500 stands for zero in the data rows.
Some points, one per row:
"499 395 471 516 467 487 448 536 436 623 469 360 475 460 508 404 559 416 393 434 354 483 509 578"
"571 490 533 721 388 379 502 521 502 718 364 432 544 383 377 432 531 564 317 409 371 382 400 653"
"521 623 386 338 528 522 575 537 550 547 527 443 394 424 621 535 591 596 513 562 595 545 480 528"
"577 420 432 477 488 418 620 476 485 497 473 610 489 497 395 572 447 630 623 398 497 505 514 446"
"601 551 422 379 557 400 590 445 449 560 599 566 285 561 470 755 423 665 538 355 534 566 563 467"
"608 486 554 394 510 513 554 454 545 496 555 596 482 520 553 611 531 532 609 516 525 492 519 433"
"528 513 558 514 466 482 404 439 593 382 531 567 638 549 608 483 504 403 566 566 561 463 472 408"
"451 424 420 319 625 473 447 384 555 319 707 652 457 629 525 849 460 497 681 504 588 560 542 389"
"545 460 477 518 467 286 583 533 394 446 486 532 617 622 508 572 439 567 595 337 528 445 492 446"
"459 551 492 514 704 555 466 536 467 451 574 464 464 638 557 454 350 436 470 551 526 679 555 536"
"562 418 490 586 343 462 578 521 511 587 317 527 485 416 403 444 514 652 329 479 377 371 555 545"
"421 495 529 494 545 343 499 465 449 373 420 607 508 479 367 579 419 466 612 373 382 522 489 480"
"641 543 459 566 328 406 576 466 490 621 366 581 486 463 477 413 537 578 380 543 464 498 454 572"
"500 501 453 458 523 438 512 459 528 550 409 455 461 445 388 410 498 401 485 476 421 476 409 480"
"663 395 394 663 123 364 572 438 562 794 176 461 437 427 204 434 615 529 168 591 413 352 327 467"
"583 504 502 654 508 339 376 422 456 483 443 475 468 504 565 493 543 587 642 490 480 475 468 452"
"382 526 450 316 558 559 522 533 567 497 548 564 569 484 553 518 477 555 503 474 642 536 588 448"
"568 553 584 488 501 441 430 399 534 409 683 659 498 532 455 667 420 553 647 457 571 537 412 287"
"403 530 480 459 575 691 429 347 460 499 554 519 571 530 530 430 477 508 535 492 520 522 518 390"
"683 534 487 597 295 315 483 546 552 653 228 460 375 429 254 461 483 499 255 572 405 364 496 526"
"627 636 560 644 316 489 554 415 458 717 289 477 483 364 364 337 570 497 319 494 247 401 552 686"
"469 515 469 376 546 418 514 414 492 345 555 586 535 512 581 718 512 499 653 442 674 615 491 565"
"581 456 633 370 524 558 551 409 469 256 623 634 653 539 629 633 514 521 738 430 600 474 487 506"
"740 529 438 701 284 352 580 604 449 856 107 401 274 350 229 357 506 443 78 537 173 406 317 465"
"637 582 549 362 550 524 557 495 489 371 606 577 478 566 590 671 403 618 632 447 634 516 582 543"
"492 495 446 500 614 505 570 439 357 359 671 579 491 502 622 719 488 665 628 504 614 544 522 517"
"370 584 450 311 680 729 462 474 542 352 661 551 617 669 647 543 460 394 628 538 718 640 546 525"
"548 565 593 447 566 488 477 599 545 363 551 547 553 540 614 545 349 578 522 447 580 463 587 393"
Then 10 other points, each followed by its number:
"448 477 476 349 562 533 694 562 455 343 549 578 608 542 707 529 411 481 651 509 551 525 523 524" 0
"355 652 551 388 466 621 597 473 462 464 494 555 482 408 475 491 360 500 470 427 506 589 546 492" 1
"578 547 565 491 536 319 380 362 584 510 591 523 415 473 499 627 463 610 715 493 573 432 564 323" 2
"452 435 586 574 539 426 639 463 469 492 497 610 449 498 467 537 432 561 645 482 611 491 497 391" 3
"387 485 528 481 409 452 495 572 421 539 546 346 468 468 530 511 629 337 375 540 521 549 482 560" 4
"518 469 513 580 436 462 430 555 549 448 397 441 426 530 513 557 555 558 503 475 430 521 593 421" 5
"335 433 643 505 691 642 389 571 536 359 685 448 670 628 610 419 461 380 536 546 600 649 517 470" 6
"389 573 533 329 714 622 432 418 550 329 685 390 574 555 686 513 433 529 705 531 675 621 637 465" 7
"394 509 491 488 673 477 482 579 449 409 608 493 572 498 602 437 531 477 536 515 539 608 472 536" 8
"595 568 505 477 488 403 402 383 520 476 414 526 489 620 441 440 361 587 587 461 391 468 517 478" 9
Which of these numbered points is nearest to each point below, looking only along the 2 directions in which the first points spread most? Its number follows each.
"669 490 479 578 420 479 501 418 489 564 442 540 379 536 493 470 505 615 442 499 418 388 518 530" > 5
"364 473 332 255 565 618 463 502 595 434 655 558 559 587 550 624 562 457 578 420 735 476 374 480" > 0
"446 387 609 471 522 459 449 581 425 593 514 409 558 416 394 324 740 431 297 641 468 521 384 586" > 4
"475 554 647 561 622 551 521 485 432 484 499 484 471 501 526 448 558 405 566 430 452 604 530 375" > 1
"362 447 509 544 660 544 529 498 484 420 513 477 572 451 666 452 476 353 442 468 557 527 587 509" > 8
"441 636 597 464 602 528 444 514 502 437 531 449 511 557 601 492 400 511 593 413 456 569 593 417" > 8
Now 10 new points, numbered from 0 again:
"366 508 466 531 655 580 519 444 627 417 515 515 483 509 488 554 594 490 556 546 437 544 554 532" 0
"658 599 457 590 526 339 627 533 510 483 431 639 377 691 539 576 500 636 694 396 375 521 407 645" 1
"488 338 405 723 345 456 427 558 437 751 410 404 407 230 273 383 615 407 191 671 462 335 349 624" 2
"586 527 413 692 364 393 491 598 481 706 245 388 519 550 298 268 561 525 315 559 462 341 415 587" 3
"598 427 535 657 246 495 443 525 492 681 238 546 474 272 321 335 535 597 149 593 402 422 474 601" 4
"494 583 543 633 453 508 500 471 494 482 471 511 447 598 568 383 331 544 493 542 441 432 591 469" 5
"427 604 448 454 648 501 407 393 427 330 587 482 493 613 546 560 440 479 640 477 601 585 551 485" 6
"632 461 523 673 310 388 597 431 492 813 381 499 510 268 276 419 522 548 269 586 325 317 506 576" 7
"441 479 546 537 410 526 391 450 474 398 497 546 535 404 518 568 574 500 612 573 616 472 457 495" 8
"602 605 483 508 572 457 516 403 485 383 487 544 470 564 491 599 439 553 690 396 502 457 521 486" 9
The same question for these:
"322 446 503 370 724 696 599 540 634 246 769 548 554 575 630 658 535 416 582 416 790 720 501 304" > 6
"570 518 520 536 367 405 545 421 540 371 441 537 435 453 357 662 473 602 649 519 477 430 536 467" > 1
"720 518 519 687 276 283 483 512 542 656 236 517 397 394 241 352 603 645 408 598 319 368 538 609" > 7
"433 527 480 317 700 701 460 491 577 297 835 484 573 603 625 642 415 605 660 532 567 661 523 477" > 6
"461 668 469 308 684 662 540 466 469 355 737 478 472 473 616 534 452 452 627 446 584 620 603 471" > 6
"386 536 547 307 744 519 497 490 494 398 606 473 464 634 668 533 513 292 570 477 645 628 679 436" > 6
